A single turn carries every row of the set below to another of its rows. Some are shown first; where does it send the rows asked next?
K17: [-13 -11 -64  31   4   0   2  20  -5  11  19 -28   4 -33]
K701: [ -2  29 -36 -20 -19  -4  36   7  25  11  43  34 -29   0]
K15: [ -7  -9   8  13 -24  27  -8  17  -5  24 -45 -49  20   6]
K769: [-20   2  20  28 -27  27 -15   7 -16  16 -32 -46  20  -4]
K331: [  8  32  48 -23 -40  17 -11  14  -8  18   0  31 -10  17]
K815: [-34  10  -6 -30 -69   4  23  45 -15  10  17   4  28  -9]
K971: [  9  25 -39 -25 -13  -1  21  24  19   4  43  43 -24 -13]
K886: [-16   8   4  21 -31  44 -16  18 -10  15 -43 -41  29  -3]
K448: [-17  13  -8  62  -5  31 -11   9 -19  -6  45   8   4   0]
K643: [ 28  22 -22  30  17  30  -4 -19  28   7 -13 -14 -27   5]
K522: [ 10  17 -26  23  35  23  -1 -28   7  -4  -7  -5 -26  -1]
K562: [-40  15   2 -22 -59  10   9  56 -10  19  21   7  27 -26]
K355: [ 10  24 -22 -16 -14   2  39   6  27   8  48  42 -16   0]
K634: [-23 -12 -39  -8  18 -18  -8  21   2  23  49 -20  -1  -5]
K509: [ 15   7  -1 -48 -16 -21 -10  32 -17  45 -15  -2 -14 -19]
K120: [ 18  -7 -14 -29 -20  -1   2  24   9  49  12 -20 -54 -11]
K24: [-31  19  -6 -37 -76  12   9  41  -6  22  15   4  24  -9]
K908: [ 14  19 -28  38  25  27  12 -16  22   6 -14  -9 -24   5]
K961: [ 23  22 -18  26  17  19  10 -27   9  -2 -23   3 -30  11]
K829: [ 22  32  30  22 -38  26 -15  21 -39  15 -19  27  -8 -15]
K539: [-15   6  -8  16 -38  33 -19  18 -17   8 -41 -51  17  -3]
K613: [-26  -2 -15 -24 -73  14   6  49   1  19  26  -8  33  -9]
K273: [-24  26  -1  39 -14  20  -9   9 -23 -21   7  23  48  -5]
K364: [ -1  36 -20 -20 -11   5  21  14  23   9  49  48 -25 -17]
K312: [-27   5   8  24 -19  26 -18  26 -15  17 -39 -50  11 -17]
K939: [-21  10   6 -17 -74   4   6  60  -4  24  17   3  22 -15]
K647: [  3  28 -40  -9 -32   6  24   6  17  -5  48  45 -17  -3]
K928: [ 10  28 -14  27  28  19  -6 -17  18   9 -12  -9 -41  -9]

K961 turns into K15
K562 turns into K364
K815 turns into K355
Now these:
K939 turns into K971
K908 turns into K886
K634 turns into K448
K17 turns into K273

A single turn carries every row of the set below to another of its rows. Some are shown first; where does it send the rows asked next?
K698: [  1  -7   1  14 -16 -34 -43  39 -14  -4  22  -7 -25 -51  -9  -3]
K368: [  2  11   7   9 -41  18  56  34  14   6   3  46 -35 -57 -34  -5]
K545: [  4  19   6  11 -41  20  41  42  -7   1 -14  56 -32 -52 -27   5]
K932: [ -3  69  45  12  -7  10 -14 -51   5  -6 -17   8 -25 -37   3   0]
K501: [-22  66  45   4  21  48 -27   5   2  -7  30  12  -1 -18 -29  16]
K938: [-23  66   6  16 -25 -11  34  57 -25  17   0  29 -40 -51 -11  27]
K652: [-24  49  48  -3  20  44  -5 -15  11  14  65   3 -12 -29 -32   8]
K176: [-28  59   7  17 -25 -15  52  50  15  16  15  11 -38 -55 -27  16]
K977: [  4  27 -32  16  29  -2 -35 -36   1  -2  20  28 -31 -19 -52   5]
K864: [  3 -15   2  10 -17 -36 -36  29 -17   6  34  -9 -29 -56  -8  -6]
K798: [-22  49   8   8 -26 -14  54  37 -21  40  32  21 -49 -62 -13  20]
K859: [  5  21 -32  13  29  -3 -30 -41  -1   6  31  28 -34 -22 -51   4]
K13: [  0 -12   2  13 -16 -35 -35  34   0  -2  32 -14 -25 -53 -14  -9]
K792: [-17  54  46  -4  19  47 -23 -11 -34  19  50  22 -13 -26 -16  19]
K960: [  7  25 -32  13  28  -2 -36 -38 -11   4  24  33 -33 -21 -46   8]
K582: [  6   7   8   5 -41  18  51  29 -16  18   7  55 -39 -58 -23   2]
K58: [ -4  57  47   9  -7   6   2 -65  17   5   6   0 -30 -43  -1  -7]
K671: [  0  58  46   6  -8   8  -8 -64 -15  12   1  12 -33 -43  11   0]

K58 turns into K932
K13 turns into K698
K501 turns into K792
Now these:
K176 turns into K938
K977 turns into K960
K368 turns into K545

A single turn carries every row of the set below to another of its rows. Some are shown first; where does it send the rows asked next?
K734: [ -9  19 -40  10  28  -6   7 -23 -22  41   7 -11  -5   8 -22 -18  31  40
 -39  -5  11  27  15  16  20  23  18  15 -12  12  13 -13  46 -33  -5]
K838: [  1 -36  29   6  -5 -19  -4 -11  10  24 -29  -3 -40   9 -48  13   9 -16
  -2  33 -32  24  24  -2  66  14  14   3  41   2   7  29  -6  13  14]
K105: [-28  47 -31 -13 -18 -11  -5 -18   9 -30  46 -46  29  15 -28 -11 -13 -23
 -12  -7   1  -3 -12  -6  14  20  17 -24  36  -1  36   9  -9 -44  23]
K175: [-45  -2 -35 -15  -3  11  -1 -31  16  -2  27 -45  45  -1   4   5 -29 -15
   8  28 -27 -16 -12  -4  23  23 -43  26   7  20   6 -53  25  -6  29]
K67: [ 21  -9 -13  14  -9 -20  35  32   4   5  12 -10  35   6 -30 -26  24   4
  24   5  13  -6  -1  13 -18  27  26 -46 -18  33  33 -17 -13 -34 -11]
K825: [ -2 -12  24  26  12  -1   5 -23  30  27 -34  -7  -1 -14 -30 -30 -25 -14
  62  10 -15  17 -11  45  15 -17  33 -16  22  31 -12 -31  24 -14 -13]
K434: [  4 -16   6  22 -13  26  -9  -8  27   3  -2  14 -27  -9 -54 -49 -41 -23
  10  32   8   3  -1  32  45 -26  23 -10  44   7 -12 -28   8 -15 -24]
K511: [-39  -2  44  -1  21   3   8  -3   5  38  -5   0 -16 -24  -4  21  -7  -7
  32  -5 -28  30  13   8  24  24  31 -28  48 -31  -5  29   7   0  35]
K384: [-38 -36  17  32 -16  15 -23  13   5  -9  24 -49  13  25 -62   2   9 -42
   3  14 -25   7   0  36  29  -9  -4 -25   4  29 -25  -8  45  25 -18]
K307: [ 20  -4 -38 -28 -10   3  18  33  -1  -4   9 -32 -17  30   3  30  -1 -43
 -55  11 -14 -38  10 -23  29  36   6   6  -6  -7 -20  33 -25  -1  25]
K397: [ -6  21 -40 -14  11 -15  -4  -4  -4   1   3 -39  37   9 -24  -3  17 -16
 -40  -6  -5 -29   4 -36  31 -15 -39  36 -61  38 -18   3   8 -14 -13]
K335: [-30  -2  41  16  23 -31 -43  44  28  20   8 -58 -22 -13 -16 -11  11 -32
  31  19   9  10   8  -6  22   9  23   8 -11   9  29 -16  45 -10  -6]
K799: [  8  54 -32 -21  29   0 -10 -20   8  26 -20  11  -8 -33  16  19   5 -21
   1 -14 -14  -8  34 -37   7  -5  -8   2 -35   8 -23  18 -39 -33  18]
K265: [-41  31  -3  54 -12  10  18 -18  -1   6  24   9  22  19 -40  19  -8  17
 -24  14  51  14  12  24  39  21 -25  -4   6  10  -1   4  18  29 -11]
K114: [-15 -11  -5 -24  -1 -12  -9  24  11  -9  29  -5  23  14  -6  35 -15 -44
  10  31 -31 -27   4  -9  23  28 -34 -38 -12  15 -14  38 -51  -1  45]
K959: [-16  36 -34  13 -27 -26 -13  -8  53   3  -9 -27  15  54  -2  34  24 -24
  -7  17 -21  -8  -5 -21  17   8  24  42   9  26  16 -30   8 -22   7]
K22: [ 53 -11  14   3  11  -1 -10  19  18  28 -54   6 -31  -1 -44 -29 -17 -30
   4   9 -13   8  24   5  14 -28  32 -13   2 -26 -10  39  -8 -18  -4]
K63: [-25  71   2  -2  16 -22   7  20   7   3  24  -8  48  23 -13   9   6 -26
 -14   0  16 -26  -7 -41  24  -5 -27   7 -39  18  -7  22 -22 -21 -18]
K780: [ 22  43  -2  -9  12  -9 -18 -29  -4   5  -7   1  24 -16  -6  30 -28 -32
  -1  20  -3 -17  26  -9  40 -24 -36  15 -37  22 -28  30 -35  24  41]
K638: [ -5 -11 -26 -33  10 -13  -7  25   2  10  -4 -41   3  -6  47  40  11 -25
  11  -6 -49 -18   7 -11  -1  28   4   0 -38   7 -26   9 -12 -19  53]
K788: [ 13 -29 -35  12 -38  -8 -15  32  24 -18  14  19 -13  27 -29  -4  -6  -7
  -3  51  18 -19  17  17  -2 -15  12  13 -51  14  13 -42  11 -17   3]
K59: [-25 -49  -9  -6 -11  28 -14 -17  -7  19 -19  -9 -48 -13  -6  18 -10 -14
 -14   0 -33  18  20  14  40   1  13  15  34 -41 -33   7  39   9  30]
K477: [-46  41 -37 -24   9   2 -22  -4  -7 -18  28 -11  57  -7   4  -3   1 -25
 -13 -20  -8 -20  -4 -10   1 -24 -25   0 -61  -4 -28   9   2 -26   3]
K88: [  4  -8  -9  18 -17  24  31  41  -8  11  38 -16  35   6  16  -4 -31  -9
  11   3  37 -27 -15  28 -22   4   3  -4 -16  -7  -6 -31  44   3  26]
K506: [ 18 -11  36  -1  19  23  24  18  -8  29 -27  -7   3 -38 -35 -18 -51  -1
  23   0 -19 -11  29  26  17  -8  -3 -41  20 -26 -40  17 -10 -18  -3]
K689: [  8   8   5  26  -4  12   2   1  27  23 -28 -22 -28 -21 -10 -29 -32 -15
  12  -9  23  -4  -2  35  19 -22  60  13  40 -12 -17 -28  42 -12 -14]
K772: [ 26 -27  22  24 -10  38  -1  19  19  18 -53   1 -17 -20   2  -2 -34 -22
  25   7 -28  12  19  13  24 -32   4  16 -16 -21 -52  -3   4  17   0]
K707: [-43   9 -16  39  -1 -14 -58 -22  16  11  17  23  11 -12   0  -5  21  17
  23   5  24  44   2  15  16 -11 -13   1 -31   8  21  -6  25 -11  26]
K166: [-54   2  -4  -1  14  30 -11  42   8  25  32 -13  -8   3 -24 -23  22 -28
 -27  18 -18  -7   7  12  18  25  34 -19  26 -30 -15 -30  37 -31 -45]
K665: [ 27  40 -41 -15   3  22  13 -33 -42  15 -14  -3  20   3   1  11   0 -32
 -33 -19  -9 -23  11  -8  29  -5 -31  -9  -4  -2 -51  31 -24  -6   6]

K397 turns into K434
K511 turns into K638
K265 turns into K67
Now these:
K799 turns into K772
K335 turns into K175

